[[-5.58  1.88  0.12  0.01]
 [-4.03 -1.03 -2.05 -0.25]
 [-0.31 -5.37  1.20  0.67]
 [ 4.62  1.56 -0.26 -3.29]
 [ 5.08  0.66  1.16  1.60]
 [-3.10 -3.20 -3.17 -2.85]]
=>
[[-3.10 -3.20 -3.17 -2.85]
 [-5.58  1.88  0.12  0.01]
 [-4.03 -1.03 -2.05 -0.25]
 [-0.31 -5.37  1.20  0.67]
 [ 4.62  1.56 -0.26 -3.29]
 [ 5.08  0.66  1.16  1.60]]

[[-1.37  0.95 -4.29 -1.67 -3.06]
 [-1.07 -0.39 -4.64 -0.18  0.14]]
=>
[[-1.07 -0.39 -4.64 -0.18  0.14]
 [-1.37  0.95 -4.29 -1.67 -3.06]]

[[ 0.37  3.75 -1.72 -4.29 -2.26]
 [-1.66 -0.96  1.49 -3.31 -4.12]
 [ 0.42  3.40 -0.11 -2.57 -0.10]
 [-1.98 -3.25  2.33 -2.14 -1.56]
 [ 0.72  3.80  0.28  0.62  1.94]
 [-1.08 -4.43  0.58  0.77 -0.10]
 [ 1.74  5.30  3.68  2.20  4.88]
 [-0.83 -4.21  2.82  1.64  3.82]]
=>
[[-0.83 -4.21  2.82  1.64  3.82]
 [ 0.37  3.75 -1.72 -4.29 -2.26]
 [-1.66 -0.96  1.49 -3.31 -4.12]
 [ 0.42  3.40 -0.11 -2.57 -0.10]
 [-1.98 -3.25  2.33 -2.14 -1.56]
 [ 0.72  3.80  0.28  0.62  1.94]
 [-1.08 -4.43  0.58  0.77 -0.10]
 [ 1.74  5.30  3.68  2.20  4.88]]

[[-3.44 -2.54]
 [-2.91 -2.35]
 [-5.40 -3.09]
 [-2.10 -2.45]
 [-3.06 -2.29]
 [-3.84 -2.17]
 [-4.75 -2.12]
 [-1.53 -2.59]
 [-2.73 -2.24]
 [-2.23 -2.30]
 [-2.67 -2.16]
 [-2.71 -2.31]]
=>
[[-2.71 -2.31]
 [-3.44 -2.54]
 [-2.91 -2.35]
 [-5.40 -3.09]
 [-2.10 -2.45]
 [-3.06 -2.29]
 [-3.84 -2.17]
 [-4.75 -2.12]
 [-1.53 -2.59]
 [-2.73 -2.24]
 [-2.23 -2.30]
 [-2.67 -2.16]]

[[ 4.74 -3.33  1.67  2.55 -1.64  0.11  3.10  1.97  1.68  0.04 -0.52  0.53
  -0.65  0.74  0.60]
 [ 4.03 -2.90  1.53  2.24 -1.51  0.11  2.70  1.77  1.54  0.04 -0.52  0.53
  -0.65  0.74 -1.96]
 [ 4.74 -3.43  1.67  2.55 -1.64  0.11  3.16  1.97  1.68  0.04 -0.52  0.53
  -0.65  0.74 -2.79]
 [-1.44 -0.70  0.44  0.58 -0.44  0.11  0.66  0.49  0.44  0.04 -0.27  0.27
  -0.29  0.30  0.10]
 [ 4.74 -3.25  1.67  2.50 -1.64  0.11  3.02  1.97  1.68  0.04 -0.52  0.53
  -0.65  0.74 -1.54]]
=>
[[ 4.74 -3.25  1.67  2.50 -1.64  0.11  3.02  1.97  1.68  0.04 -0.52  0.53
  -0.65  0.74 -1.54]
 [ 4.74 -3.33  1.67  2.55 -1.64  0.11  3.10  1.97  1.68  0.04 -0.52  0.53
  -0.65  0.74  0.60]
 [ 4.03 -2.90  1.53  2.24 -1.51  0.11  2.70  1.77  1.54  0.04 -0.52  0.53
  -0.65  0.74 -1.96]
 [ 4.74 -3.43  1.67  2.55 -1.64  0.11  3.16  1.97  1.68  0.04 -0.52  0.53
  -0.65  0.74 -2.79]
 [-1.44 -0.70  0.44  0.58 -0.44  0.11  0.66  0.49  0.44  0.04 -0.27  0.27
  -0.29  0.30  0.10]]

[[ 0.05  1.35 -0.01 -4.38 -2.88 -1.45 -2.48  4.22  3.84 -5.02  0.32]
 [-1.63  3.95 -0.45 -1.72  1.37  3.81 -0.11  0.80 -4.90  0.96 -0.17]
 [-1.35 -1.41  0.12  4.01  3.02 -3.02 -1.26 -0.93  0.03  2.08  0.50]
 [ 4.39 -2.73 -1.64  1.08 -0.12  3.22  2.13 -4.03  0.13  2.58 -1.70]
 [-0.02 -0.07  0.05  0.13  0.08  0.10 -0.11 -0.14  0.07 -0.10  0.15]
 [-1.06  3.83 -0.38 -1.89  0.92  3.94 -0.03  0.83 -4.63  0.63 -0.25]
 [ 0.21 -0.12  0.03  0.06  0.14  0.37 -0.12 -0.34  0.18  0.16  0.40]
 [ 0.63  0.91  2.24 -1.36  2.09 -1.18 -0.66  1.17  1.14  1.29 -0.82]]
=>
[[ 0.63  0.91  2.24 -1.36  2.09 -1.18 -0.66  1.17  1.14  1.29 -0.82]
 [ 0.05  1.35 -0.01 -4.38 -2.88 -1.45 -2.48  4.22  3.84 -5.02  0.32]
 [-1.63  3.95 -0.45 -1.72  1.37  3.81 -0.11  0.80 -4.90  0.96 -0.17]
 [-1.35 -1.41  0.12  4.01  3.02 -3.02 -1.26 -0.93  0.03  2.08  0.50]
 [ 4.39 -2.73 -1.64  1.08 -0.12  3.22  2.13 -4.03  0.13  2.58 -1.70]
 [-0.02 -0.07  0.05  0.13  0.08  0.10 -0.11 -0.14  0.07 -0.10  0.15]
 [-1.06  3.83 -0.38 -1.89  0.92  3.94 -0.03  0.83 -4.63  0.63 -0.25]
 [ 0.21 -0.12  0.03  0.06  0.14  0.37 -0.12 -0.34  0.18  0.16  0.40]]
